Each named move below is a turn or a mirror, shown by a few rows before and after it. Which moves, in which order, take the first row of each later pair to the second? The first pair is answered.
J_101 (before => after):
[ -6  28   1 -41  34  10  -3  17  14  -5 -30 -14   4   9  10 -22 -18  -6
  11 -33 -21   7 -32 -11  -5] => [-25  -2   1 -25  35  37 -13  -4 -34   6  -9 -10   7 -23   0 -26 -15 -21
  18 -15  -2  28  13 -19  -4]
[ -2 -19  40  14  -2   0   9 -31 -14  16 -20  11  -1   1 -17  -1 -23  13
  10   0 -22  16  -8 -12   3] => [  5 -11  40  10  -4  -7  14 -24   1  13 -28  10  -3  10 -14  -1 -24  15
   7  -4 -29   8 -20 -12   1]
[-22  25 -42   3   1   6   1  12   4   6   1 -13  29   6  23  14  -4   8
 -15 -16 -11  -2 -13  10   4] => [-27  12 -41   8   1  21  -4   2 -17  12  11 -10  33  -6  17  12  -5   2
 -12  -9   0   7   8   7   5]
J_599 (before => after):
[-17 -18 -10  27 -20  24 -32  10 -20  18 -14  14   3 -13  -6  11  15  20
 -18 -31  35  -6  24  -3  18] => [-23   8 -15  15   6  30 -10  45  14  18 -11   5 -26   0  10  21   8   9
 -12 -28  33 -10  20   5   8]
[ -1  -1 -25  -9  -3   2  -5 -15  -5  -6 -11  11  10   5   9 -17  -9   7
 -20 -17   3  -7 -13   1   9] => [ -3   7 -28 -12   6   5   4   2  10  -3  -8   8   0  10  16 -10 -13   1
 -20 -14   3 -10 -13   5   4]
[  9 -13  -3 -10   3   5  19 -13  10  -6  -8  15 -30 -17   0 -16 -37  28
   1   7  27 -11  13  16 -11] => [ 10  29  23  -4   9 -23  14  19  35  -3 -22   2 -22  13   3   2  -3   2
   4  -2 -18 -14 -19  22  -5]
[-26   3  -8 -27  38  28  26  29  14  17  11   7 -26   7  16  -7 -36 -43
  17  -9   9 -12  17  11 -21] => [-13  15  33   1   2 -23 -14  12  -8  20  -9   5  30  26 -11  -2  21 -53
  15 -25 -49  -6 -23   1   1]
J_839 (before => after):
[-21  -7 -22 -33  20  15   4  -4  -4   4 -11  -9  16  22 -19  26 -21 -17
   9 -14   3   1 -17  -3   3] => [-18  -1 -12 -33  20  10   5  -4   2   4 -15  -8  12  24 -21  27 -20 -20
  13 -14  -4  -1 -22  -5   2]
[ 13  21   7   6  -6 -29  19  12  39  -5  20  12 -15   2  12  26   7  17
 -24  -1 -10 -21   4  19 -19] => [  3   6 -18   4  -3 -14  17  14  29  -3  34  11  -9   1  20  24   3  19
 -35   1   5 -17  21  19 -13]
[  9 -17  54  14 -30 -19 -16 -67 -58   2 -19  13  30 -28 -39  -6  15  -1
  29  -6 -20  10 -10 -28   3] => [ -6 -44   2  14 -26  12 -24 -64 -75   6   8  11  39 -32 -21 -12   9   8
   7  -5  13  15  23 -27  13]
J_330 (before => after):
[-10  -6  -3  14  20  46  11 -28 -14   6  23   8   1 -22 -36 -11 -13  14
   1  -7   4  19  54 -10 -20] => [ -4  -6   8  12  14  41  13 -38 -17   4  15  13   6 -26 -45 -15 -15  20
  10 -11  -1  18  45 -15 -20]
[ -2  -1 -29   6  13  23  13   3  -2   2  11  -5 -10  -9 -11  13 -25   6
 -10   4  17  11  11   7   3] => [  2  -8 -27   2   9  24  12  -9  -9  -2   4   0  -4  -8 -17   6 -32  16
  -8  -2  20   9   5   2   5]
[ -1  -7  -3  27 -20  15  -3  23 -43  11   7  13  15 -23  13  -1   1   3
  28   6  15  16  34 -11  20] => [  2 -10   1  26 -24  14   0  16 -46  10   2  16  16 -24   8  -3   0   6
  32   3  17  14  29 -16  19]
[ 20 -23   7   4 -15   1   6 -35  -7  -5 -13   3   0 -13  -7 -17 -19  18
   4   9  25 -10   8   0 -12] => [ 24 -15  26  10 -19 -12   2 -36  -4  -6 -18   1   2 -15 -14 -12  -9  11
   9  11  11 -10   1   1 -13]
J_964 (before => after):
[ -7  26  -2  -5  10 -18   7  13  26   1 -14   7  -3  -5   4   5  32  -9
 -14 -10 -26   5  17 -13  -4] => [-11  22   8  -5  15  -3   9   3   3   7 -14  11   2 -12  -5  -3  27 -14
   1 -10 -24  13  26 -26  -6]
[  3   2 -18  -7  -8 -10 -17  -2  -9  11  -1  -3  36  19  11  -7  12   5
  -7 -13  -9   2 -15 -15   9] => [ 12   7   4   4 -14 -28 -16  -4   1   7  -6  -2  27  14   5   2  19   0
  -7  -4 -18  -2 -16  -4   7]
[ -7  10 -11   4  -4 -22 -18  15  31   1  -4   8  15  20  14  -8  30   5
 -27   2 -27 -11 -28   6   9] => [-11   6  38  13  -7 -16 -17 -12  -2   9 -14  13  13  -9 -15 -10  31 -14
   6  14 -36   2 -12 -12  -1]
Pairs:
(two moves a pair)
[ 21  -3 -27 -18   1  -8  13 -14   9  -4  -3   3 -10   4  -1  -4 -21  18
  -3  -3   9  -6   2 -14 -12] => [ 14 -10 -14 -12   0   3  10 -25 -10  -4   3   4 -10 -12 -10  -4 -18  12
   2   6  10   3  21 -20 -14] : J_839 then J_101
[  5  26  33  -6  -1  34  -1 -14 -28  -2 -21  14 -45  13  -8  19  -4 -20
  18   1  -1  -7   1  -7 -18] => [ -1   4   0  -6  -2  50  -9 -25 -45  -1  -8  18 -35  10  -2  10 -13  -9
   7  -1  23  -7  14 -10  -9] : J_839 then J_330
[ -6  24   2  11   1 -11   2  27   9   4   6 -13  -3   2  11  17  21 -20
 -10   5 -13  -4   5  15  10] => [  7   1  14  21 -22 -19 -13 -11 -18  -1  -2  -4  16 -11 -10   5  23  -4
  -9   6 -10  -2   1   6  14] : J_599 then J_839
[ 18 -11  31   9 -20 -26  -2 -31 -12 -17  -8   3  -4 -11 -19  -7  -9  11
   9   2 -10  -1  -8  -8   0] => [ 15  -5  22  -4  -2  -8  19 -16   7 -17  -4   4 -36 -14  -7  -6 -32  13
  14   9   9  -3   4   0 -12] : J_599 then J_330
[-19   1 -25  32   3   7  -2  26  -3  12  31 -19   5  -6  18  18  30 -19
 -18  18   5  23  24  20  15] => [ -4  23  25  37 -10 -23  -3  18   5   7   5 -17   9  -4  -3  23  44 -23
  -1  14 -30  19  -5  16  11] : J_599 then J_839
[-13 -11 -53 -27  21  10 -23 -14 -11   1 -11   9  17  47   9 -19 -36  11
  -6  -5  12  -9 -10 -15  -9] => [  3   1  -6 -20   6 -19 -27 -31 -10  -3 -35  13  23  45 -14 -18 -26  11
   8  -9 -15 -12 -35 -24 -11] : J_330 then J_330
[ 14 -37 -20  12 -24 -12   2  11   3  -6  19 -21  20 -13 -19 -10   1   4
 -29   5  21   9  24  11   4] => [ 22 -39  -8  12 -32 -20  -1  -3  -2  -7   9 -15  27 -14 -30 -14  -3   9
 -23   1  18   6  13   4   4] : J_330 then J_330
[ 18  -9 -13 -15  -9  11  11  -2   3 -16  -8   5   8  21  15 -11 -19  34
 -12  -7   0 -18 -21  11   4] => [  1 -30  -9  -2  -3  34   4 -12 -38  -5  11   5  12  -7   5 -10 -11  15
  -4   8  10   1  19   6   3] : J_599 then J_101
[-16   3   8   0  34  10  -7 -21  -8  28 -10  26  30   4 -51 -32   1  20
  32 -28  -6  -2  -3 -33  23] => [-21  -3   0  -4  44  25   8 -19  -3  25  -1  29   5 -12 -46 -29 -19  22
  33 -17  16  -1  19 -24  15] : J_330 then J_599
[ 15 -11   2 -24  11   8  18 -34   4  -8 -14  14 -19 -19  -7  -9 -32  26
  10   2  26  -9  -6  -8 -13] => [ 24  -6   9 -20   5  -9  19 -31  20 -14 -13  10 -25 -15  -3  -3 -26  30
   1   5  18 -14 -13   7 -13] : J_964 then J_964
[  6 -10 -30  16   3  -6  -3  -1  -4 -16  32  -9   5   3  14   5  29 -19
 -39  -5  27  -7  20  18   9] => [ 15 -22 -31   7  -6   0  -6 -27 -20 -18  20   3  14   0   5 -12   9   6
 -33 -14  37 -13   8   2   7] : J_330 then J_330
[-16  -5 -55 -15  -8 -10 -15  10   7  -5   3  -2   7  25  25  18  10  16
 -33  -8   2   9  -8  10  21] => [-20 -23 -54 -13 -14   5 -21 -12 -21   0   6   5  16  11  15  10   3  20
 -26  -7  16  16   6  -2  19] : J_330 then J_101
[  4  34   0 -31   2  18  28  44  12   0   2   7 -12  27   1  14  -6 -20
  37  11  -9  -2   0 -12  -2] => [  4  32  -6 -30   1  20  27  46  17   0   7   6 -17  26   3  17  -7 -17
  32  12  -1   0   3  -8  -3] : J_964 then J_330
[ -8  -9 -11  12 -19 -12  19 -13  21  -4   9  -5  14 -30   1   8   4   9
   7  32  16 -27  -6  21  15] => [-18 -16 -27   3 -12  10  20 -15   4   6  11  -5  24 -26   6  -1  -6  10
  13  25  27 -22  -2   9  16] : J_964 then J_964
[-15 -17 -41  -3  14  55  12  -8 -30   4 -15 -11  10  -2   4 -33 -49  38
  -1 -29  38  -3  13  -7  -6] => [ -3  55  41  14  19  -9  21  41  30   0 -39 -29 -15  20  -4   4   3 -12
  18 -22 -36  -7 -24  15 -15] : J_599 then J_964
[-22  24  32  29   7   0 -13  25 -14  15  16 -19   2 -21  -5  26  41 -51
   4  17 -17  23  30  19   6] => [-28   5   9  17  21  26   1  19 -17  11  29 -12 -21 -37   3  18  10 -39
   3  22  17  24  54  21  -2] : J_599 then J_599
[ -5  17   5  15   2  14  -5  11  13   1   5  13 -32 -20  11  16 -35  -6
 -23  36  -1  18  20  29   8] => [  4  25  25  10  -1   2   3   6  18  -3 -12  18 -34 -17   1  14 -39   1
 -10  32  -9  13   4  24   1] : J_330 then J_839
[ -4  39  20 -14 -15   2  22   6  20 -18 -16 -21 -42 -34   2 -17 -10  33
   9  18  16 -28  13  30 -11] => [-19  25  -3 -18 -10  30  17  -2  -7 -10  -4 -18 -34 -42   5 -28 -20  31
  11  17  33 -19  33  17  -9] : J_101 then J_964
[  5  11 -26   0  12 -15   0  21   4 -17  -5  17   0  23   8   3  10  -5
 -17  22 -16  13 -14  13  24] => [ 13  -8  -8  11  -8 -21 -10 -10 -18 -19  -9  22   9   5 -11  -5  14   2
 -15  26 -12  19  -7   6  27] : J_599 then J_964
[-14  12  58  -3 -10 -22 -15  -5  -6 -19   5  -6  27 -12 -17  -2  36 -28
  33  13 -12  14 -17  -8   8] => [-40   2 -14 -16  21  27   0  32   3 -10  41 -14   9  -8  23  -3  16 -33
  11  18  29  17  24   4  11] : J_839 then J_599
[ 16 -39 -23 -12 -23   7 -12 -41 -34  -4 -14   8  37  11 -13 -27 -21  34
  -8 -15  19  -9 -13 -20  -1] => [ 24  13  24 -14   4 -26  29  13  54 -18 -21  -2 -42   9   0  13 -18   4
   1  13  -1 -21 -14  26 -25] : J_599 then J_964
[ -8  18  -4  20   4 -16  -3  17  10  -2  36  -7  12  14  15  28  28 -23
  -9  14 -14  -7  -4  12  13] => [  7   6  25  25 -17 -29  -9 -20  -9  -7  20   5  18   0 -12  21  25 -11
   1  16 -17  -7 -13   2  10] : J_599 then J_839
[-11  -3 -22  -1  18  20   4  18  -7  17  18  -7   3   3  14   2   3 -13
  -1   5   8   7  23  -4   8] => [ -2   3  24  17   6  -6   4   6  -2  10  10  -6 -10 -15  -2  14  19 -26
  11  19  -7   9  22   6   1] : J_964 then J_964
[-11  41  23   5   4 -12 -15  22  49 -13 -18   3 -31  16   7   6  38 -26
 -18  34 -32  -4 -16  14  -5] => [-17  48  41 -10  14  14 -10   9  16  -1 -33   8 -20  17  -8 -11  18 -32
  18  24 -37   5 -24 -21 -13] : J_964 then J_101
[ -5 -13  27   5  19  19  27 -15 -17  13   9   7 -35 -25 -21  11  -1 -12
  29  18   0  16  34 -12 -16] => [ 11  -3 -14   5  13 -19  28  17  44  -7  13  -4 -47   6  11  25  11  11
 -20   9  -1  -8   9  28  -2] : J_964 then J_964
[  0  -3 -43  -4  21  32  18   4  37  11  -6   7  39  25  31 -11 -23  -7
 -11  20  23 -42  27   8  19] => [  8 -12  16  31   0   7  12 -23  24   6  -4  11  22 -20   3   9   4 -27
  -2  54  14 -30  57  29  14] : J_964 then J_101
[  3  -9 -27  -5  13   9   8  23   5  -6  25  -1  -8 -13   1   4 -10   0
 -13  10  12  14  28  -5  10] => [ 24  10  22 -11   6 -18  15   6  13 -12  -8   6 -13 -10 -21   2 -16   4
  10   4 -13   5  -8 -15  -1] : J_330 then J_839
[ -7 -11  -2  11  -5   3 -39   3 -13  14  -2 -26  32   7  -7   9  34 -28
   0  -4 -22  15  23  -1  16] => [-12 -20 -24   9  -3  15 -37   4 -17  17   4 -23  32   8   0   3  21 -20
  -4  -5  -8  14  30  -3  14] : J_330 then J_330
[ 17 -19 -14  11  14  30   6   9  -6  10   8  20  -8 -13  10   6  -9  11
 -26  22  11 -13  15  -1 -21] => [ 31  -3  25  10   6   9   9  -5  -1   4 -17  26 -10 -10  -9   3 -12  15
  -8  17 -10 -18 -13 -10 -27] : J_330 then J_839
[ 32 -19  39  -2  16  -3 -25 -21 -22  -1 -29  16  30  12 -17 -24  -2  25
 -18  -7 -35  -9 -12 -40  20] => [ 23 -44  15 -12  30  27  -5 -24 -21  -3 -11  22  -5 -17  -2 -25 -37  29
 -19  15  12  -6  32 -28   5] : J_330 then J_599
[ -7 -10 -26   3 -14  19   9 -16 -12  -2   7  19  12  -8  -7   9 -12  18
   3   9  22 -31  33   0   2] => [  6  -5 -20   7 -23  -5   6 -15  10 -13   3  16   8  -3  -7  14  -7  28
  -9   8  14 -41  16  14   5] : J_964 then J_330
[ -1  22  48 -14  10  16  15  -5 -17  16 -35   6 -13  -5 -18  -3 -10 -19
  63 -15  -9  13 -12 -29  -4] => [ -2  19 -11 -20   1  11  -9  13 -15  19 -29  -3  33  38   2 -12   5   0
  30 -44 -18   4 -43 -33  24] : J_964 then J_599
[ 27   1 -21   3  -5 -22 -15   0  19  -9  12  -2 -16   8 -19  19 -12   9
   1 -19  16  16 -11   6   4] => [ 21   2   1   1   2  -9  -4  -6  12  -9   8   0 -29 -10 -28  19 -23  -1
  18  -9  21  21   4  -2  -4] : J_964 then J_599
[ 11 -22 -58  -2   1  23 -23 -16 -30   8   8 -19   1  15  -1 -22   8  22
  -7 -12   3 -11  -1  12   0] => [ -4  -7 -53  -7  23  38 -11   9 -18  15  17 -27 -17  13  10 -11  13  -1
   2  -5   6  -2  13  17  -7] : J_599 then J_101
[ 13   4 -23  -4   2  -8   4   5  20 -10   0  -1  -7   5  12  -1  -4  16
 -16  -2  16 -14   3  10  -3] => [  0  -9  -8   8   1   6  -2 -13 -11  -4   4   3  -6 -21  -2  -3   0   3
  -4  11  24   0  30   2  -8] : J_839 then J_101
[ -6 -14   8   4  -1  31  25  -4  -7  11  15   0 -31 -56   3   9 -13 -15
  21  18  32   9  32  14 -16] => [  6 -11  37  28 -32  -7  -8 -27 -30  11  -1   0  19 -45 -22  10  29 -19
  18   5 -11  13   3   4   0] : J_599 then J_599
